Turns, then the turns between two rows, first turn first; the first pair answered:
zimig:
[-15.3  -7.5 -13.0  17.9 -39.5  11.0   5.2  -7.7  13.7   6.8] -> [ 13.2 -24.7  -8.6   9.9 -35.2  10.4   9.5 -19.6   9.7   5.8]
[-27.9  28.0  13.1   4.2  35.5  -5.4  -0.4  -9.6   4.9  -7.3] -> [-26.7  13.1  12.3   7.1  35.4 -11.6 -11.1 -26.0  22.3  -8.2]
[ 28.7 -12.6  10.5 -16.9 -37.0 -17.7  11.0  19.2 -16.1 -12.0] -> [  9.5   8.6  10.4 -14.1 -39.5 -13.0  13.5  36.6 -21.4 -10.1]
safit:
[ 10.9  -9.0  18.0  -9.6 -19.8 -29.1 -11.1 -12.0 -13.5 -22.5] -> [-15.1  12.2  21.3   5.9  -8.0 -29.2 -17.7 -12.4 -11.5 -26.2]
[  0.3 -15.9  26.3  -4.4  -7.9 -38.6  -2.7 -23.4 -20.2  -4.1] -> [-28.7   9.0  26.4   7.8  -0.3 -34.8  -9.3 -21.9 -14.1   3.6]
[-27.6  11.0   7.1  -4.8 -19.4 -21.3  -2.6  10.9   2.5  -9.9] -> [-23.8   5.0   0.5  -8.6 -27.2 -14.0   3.2  12.7  10.3  -5.4]
[-33.6  16.3 -14.6   3.0  18.0  -1.5 -10.2 -20.3  27.8  20.7] -> [ -7.6  -3.8 -31.3  -5.3  -0.4   7.4   1.1 -12.7  32.2  29.8]
sado:
[ -6.2   9.4  -7.8   4.1  10.1 -18.6   3.7 -14.4  23.1  11.0] -> [ -0.4  16.7   0.3 -14.4  -4.9 -31.2   9.7   5.5  12.4   4.4]
[ 22.6   4.4  16.9 -18.6  14.6  -5.5  18.6  -6.2  -1.0  31.8] -> [ 18.6   3.7  12.9  -9.4  27.8  -0.8  16.2 -14.8   4.6  33.5]
[-14.5 -19.2  -3.0  18.6 -30.1 -16.1 -11.1  -4.2  24.2 -16.7] -> [-14.1 -11.1   0.2  13.1 -35.5 -17.6  -8.8   5.1  20.5 -17.7]
Pairs:
Between the rows of a pair lie 2 to 3 turns.
[  6.9  21.5 -12.1 -33.6  28.6  -4.5  21.1  15.4  12.1  35.6] -> [ 16.9  18.1  18.3 -32.1  40.1 -19.4  10.2   0.7 -11.5  16.7] => safit safit safit
[-19.9  23.1  17.8  17.2  29.9   2.6  -8.8  -3.8 -23.2  -3.8] -> [  8.9 -18.5 -11.6  19.8  19.6   1.9  -4.8 -31.0  17.5  13.8] => safit zimig zimig
[ -9.4   7.5 -25.9 -13.1 -36.3  -5.1  12.9  24.5  25.1  19.1] -> [  7.1   2.5  38.7  -8.0  -4.7 -32.9 -11.6  -2.1 -20.9 -21.5] => safit safit safit
[-16.6  -4.9 -43.0   9.2  12.5  43.0  39.0  -8.1   6.7  24.0] -> [ 13.4   1.7   0.5 -13.5  21.2  27.8  45.2  10.4 -49.7   0.4] => safit safit zimig
[-17.9   2.4  11.9  28.6   2.8  14.6 -11.9 -28.7  17.8  -8.0] -> [ 12.4  14.8  28.3  -0.4  19.4  24.5  14.0   4.5 -20.8  -4.4] => zimig zimig zimig
[ 28.9  -2.8  38.6 -20.7   5.1 -36.3  -3.4  -7.6 -16.6 -22.1] -> [-47.1  37.6   8.5  12.7   7.4 -17.0  -9.5  -2.4  25.8  -1.7] => safit zimig safit
[ 23.2 -29.2  28.6  -0.8   7.3  12.7  -9.8  -5.2 -44.1 -36.7] -> [-35.3 -11.0  -6.1  38.4   8.6  21.0 -33.3 -27.7  13.5 -12.0] => safit safit zimig
[-18.9  33.8 -11.4 -26.9   6.6 -18.5  12.6  30.6  21.9  30.0] -> [-10.8  20.5 -22.6 -31.5 -11.4 -22.2  14.8  26.6  28.2  32.9] => safit zimig
[-40.6  24.3  -0.9  -0.1 -26.4 -26.6 -12.6  13.8  16.1   0.8] -> [ 39.8 -14.3  18.9 -35.1  -2.4 -24.0  13.8   8.5 -12.8   0.5] => zimig zimig zimig
[ 30.1   2.7 -20.2 -41.2 -24.9 -10.2  14.4   5.3  16.0   1.0] -> [ -2.7  29.6 -23.2 -28.6 -32.1  -5.2  13.0  20.9  18.0   2.1] => zimig zimig
[-16.6  19.3 -19.6   3.9  44.1  -4.4   1.4 -20.8  38.0  21.0] -> [ 38.7 -10.3 -13.9 -20.5  39.6  -8.3  15.2 -17.3  24.8  18.3] => safit zimig safit
[-28.0  -1.2  23.4  -9.4 -20.6  -4.9 -21.0  19.1  -8.5  -6.2] -> [ -7.1 -13.7   5.1 -20.2 -35.5   4.2  -8.0  25.3  -0.4   2.6] => safit safit safit
[ 27.6  19.5  31.6 -44.6 -15.5 -26.3   6.6  -5.9   5.4  -4.5] -> [-24.8  34.6  23.4 -11.0 -11.5 -25.5 -16.6 -20.4  28.5   1.5] => safit safit zimig
[  5.0 -22.0  33.9   1.4  19.3   1.7   0.6 -14.4 -34.2 -35.2] -> [-30.9  -2.1 -32.3   4.7  -2.6  35.0  19.2  18.3  17.0   6.9] => safit safit safit
[ 25.4 -14.0   5.8 -22.8 -34.1 -19.8   8.9   2.3  -9.3 -11.4] -> [  3.6  11.2  18.7 -18.8 -19.8 -22.1   4.0  20.8 -23.7 -17.5] => zimig safit
[  9.2 -11.0 -32.6   0.1 -36.2  20.9   6.0  18.2   1.3  -0.1] -> [ 14.7   0.7   5.1  -5.1 -17.7   7.2  -1.2  20.1 -40.0 -23.2] => safit zimig safit
[  6.7 -22.2 -13.6 -11.8 -13.1 -13.1  -0.5  -7.0  13.5  10.8] -> [-21.0   1.2   9.7   4.5  11.5 -23.0 -16.1 -10.0   2.6  -3.1] => safit safit safit
[ 26.3  -7.1   2.9 -26.3   1.0   5.9   4.7   1.7  -4.3  10.7] -> [-15.6  22.8  13.4  -9.1  20.9   7.4  -5.9   2.9  -3.4  10.2] => safit safit safit
[-20.5  13.4  -5.1  -0.1  -6.0   4.3   1.5  18.5 -23.6 -11.0] -> [  0.4   2.6 -19.4  -4.8 -17.7   9.8  10.0  25.0 -19.7  -3.0] => safit safit
[ 29.2 -17.1  -0.1  -0.1 -21.1  -4.0  -8.3  -0.5 -17.4 -15.4] -> [-16.3   6.9  -8.4  17.4 -29.3  -1.4 -17.0  10.6  -7.9 -15.3] => zimig zimig zimig
[-31.9  32.6 -12.8   7.7  23.8   5.1   1.4  13.1  12.6  17.6] -> [ 12.3  -9.7 -35.7  -5.8  -1.3   5.0   9.3   0.8  33.6  29.2] => safit zimig zimig
